array([[-13,  -9, -12, -12],
       [-18,   1,   6,  27],
       [ 25,  16,  13,  14],
       [-20, -10, -12,  -3],
       [  9,   5,  -2,  -3],
       [-12,   5,   8,  31],
       [  0,   2,  -1,   5],
       [-11,  -8, -12, -15],
       [ -8,   6,   8,  30],
       [ -6,  -3,  -7,  -5],
       [ 13,   9,   6,  10],
       [  5,   2,  -6,  -9],
       [ 10,   8,   6,  13]])
Find the entry directly below -5.
Answer: 10
Find the entry directly below the smallest entry.
Answer: 9
Find the bottom entry of the column that holds the smallest entry.
Answer: 10
Find the entry directly below 1.
Answer: 16
Find the entry in the top-left corner.
Answer: -13
The last entry, reading row by row -> 13
Find the top-right entry.
Answer: -12
The entry directly above -11 -> 0
The 2nd entry, reading row by row: -9
The entry just right of -2 is -3
Find the third entry in reading order.
Answer: -12
Find the third entry on the main diagonal.
Answer: 13
Find the last entry in the row that holds the largest entry.
Answer: 31
Find the entry directly above the smallest entry.
Answer: 25
Find the third-last entry, reading row by row.
Answer: 8
The entry just right of the smallest entry is -10
Find the 5th entry in reading order.
Answer: -18
The last entry in the row that holds the smallest entry is -3
The smallest entry -> -20
Find the entry directly above -7.
Answer: 8

X = (-45, 30, -39, 37)
The 2nd largest entry -> 30
The entry just left of 37?
Answer: -39
The 4th entry from the end?
Answer: -45

Read these off the grid that follows.
1) Report the bottom-left entry.
2) Report the entry just right of the smallest entry.
3) Report the 2nd largest entry.
4) Report the last entry, reading row by row.
5) Report the entry directly above -12.
6) Report the top entry of the column that holds the smallest entry.
7) Report the smallest entry in the last row.
8) Report the largest entry in the last row.
[[2, -33, -4, -16, -16, -3, 2, -6, -1],
[-1, 14, 9, -29, -29, -8, -31, -13, -1],
[1, 26, -13, 27, 28, -2, 32, -10, 0],
[4, -13, -5, -13, -13, -8, 12, -23, 0],
[-3, -36, -3, -2, 0, 8, -10, 28, -4],
[-4, -23, -2, 5, 7, 9, -13, 33, -4],
[-5, -17, 2, -4, -1, 7, -23, 30, -3],
[-1, -37, -7, 3, 4, 6, 5, 18, -3],
[3, -25, -5, -14, -14, -5, 8, -14, -1],
[-4, 19, 0, 8, 11, 4, -13, 17, -2],
[0, -36, -8, 3, 4, 5, 8, 15, -3],
[-3, 16, 8, -19, -18, -4, -31, 0, -1],
[-1, 14, -13, 33, 35, 4, 28, 8, -2],
[1, 43, -2, 3, 4, -9, 5, -22, 0],
[-5, -4, -2, 11, 13, 8, -12, 30, -3]]
1) -5
2) -7
3) 35
4) -3
5) 5
6) -33
7) -12
8) 30

Questions about the table below. Rows and columns are numbered from 1.
1) What is the entry just left of the largest entry?
2) What is the bottom-left entry?
3) What is the entry in row 1 and column 3?
4) What is the entry directly above 4.36?
5) What is the top-left entry?
6) What is the entry just left of -9.03?
7) What is the entry in the bottom-right corner?
8) What is the entry just right of -15.90?
 -3.07   -2.26    4.13   -4.17   -7.82
  0.89    4.36   -8.12   -7.06   -4.87
-13.88  -17.91   -5.54   -4.11   -3.45
-15.90  -22.58   -2.01    1.42   -2.58
-18.67   -9.03   14.73    1.42   -3.29
  3.18    6.19   -7.59   -6.47   -3.47
1) -9.03
2) 3.18
3) 4.13
4) -2.26
5) -3.07
6) -18.67
7) -3.47
8) -22.58

[[ -1.8  15.2   1.8  14.7  18.4  15.6  -2.9  13.5]
 [ 17.1  -7.3  -8.3   9.5 -16.1   7.3  11.5   6.3]
 [ -7.2   5.0  -4.5  -8.5  16.3   0.0   8.5  23.4]
 [ 18.5   5.1  -2.1  23.5   6.6  -0.7  -1.5  -9.5]
 [ 17.7  -6.9  -1.6   1.7 -14.9   3.2   3.0  19.5]
 [ 12.4  -1.2  24.4  -5.1 -13.2   0.0  -1.8   2.6]
 [-12.3  -7.1   1.3   8.4  -8.9  13.1  -3.3 -15.6]
 [-14.7   2.3  -3.9  16.8  -8.6 -12.8  -3.3   7.4]]
Find the entry in the bottom-left corner.
A: -14.7
The entry directly below the smallest entry: 16.3
Find the last entry, reading row by row.
A: 7.4
The 3rd entry on the diagonal from the top-right corner -> 0.0
The top entry of the column that holds the largest entry: 1.8
Find the first entry on the diagonal from the top-right corner.
A: 13.5
Find the smallest entry in the last column.
A: -15.6
Find the entry directly above -8.9.
A: -13.2
The bottom entry of the column that holds the largest entry is -3.9
Find the first entry in the row that holds the smallest entry.
A: 17.1
The fourth entry in reading order -> 14.7
Find the entry directly above the largest entry.
A: -1.6
The 2nd-last entry, reading row by row -> -3.3
Find the entry just right of the smallest entry.
A: 7.3
The 1st entry, reading row by row -> -1.8
The smallest entry in the first row: -2.9
Find the third largest entry.
A: 23.4
The third-last entry, reading row by row -> -12.8
Find the entry directly above 19.5.
A: -9.5
The 2nd largest entry is 23.5
The entry directly below 8.5: -1.5
The entry just left of 3.2 -> -14.9
Find the entry just left of the smallest entry.
A: 9.5
The entry just right of 17.7 is -6.9
The bottom entry of the column that holds the smallest entry is -8.6
Find the entry directly below the largest entry.
A: 1.3
Find the entry directly above 8.4.
A: -5.1
Find the top entry of the column that holds the smallest entry.
A: 18.4
The entry just left of the largest entry is -1.2
Find the 5th-last entry, reading row by row.
A: 16.8

B =
[[63.479, -46.305, 90.436, 20.889, -199.446, -141.403, 168.187, -65.992],
 [-129.150, 53.318, -8.004, -50.662, -98.642, -68.462, -191.420, -78.455],
 [59.349, -56.333, 108.524, -110.737, -61.392, -117.703, 27.464, -73.033],
 [11.076, 16.630, 96.673, 4.723, -83.512, -73.163, 7.195, -89.795],
 [-41.620, -86.463, -119.334, 19.168, 74.814, -92.130, -2.514, -75.138],
 [-69.224, 5.538, -208.734, -172.655, -99.024, 6.899, -128.358, -69.882],
 [-195.872, -157.926, -267.026, -75.695, -60.133, 80.414, -23.069, -48.938]]
Indices start at 1.
The entry at row 1, column 2 is -46.305
The smallest entry -> -267.026
What is the entry at row 2, column 1?
A: -129.150
The entry directly below 5.538 -> -157.926
What is the entry directly above -50.662?
A: 20.889
What is the top entry of the column that holds the smallest entry?
A: 90.436
The entry in the top-right corner is -65.992
The bottom-right entry: -48.938
What is the entry in row 3 and column 1?
A: 59.349
The entry just left of 7.195: -73.163
The entry in the top-left corner -> 63.479
The entry just left of -73.163: -83.512
The entry in row 2 and column 2 -> 53.318
The entry directly below -99.024 -> -60.133
What is the entry just left of 168.187?
A: -141.403
The entry just left of -61.392: -110.737
The entry directly below -98.642 is -61.392
The entry in the bottom-left corner: -195.872
What is the entry directly below -65.992?
A: -78.455
The entry directly above -69.882 -> -75.138
The entry directly below the largest entry: -191.420
The entry in row 2 and column 3: -8.004
What is the entry directly below -75.138?
A: -69.882
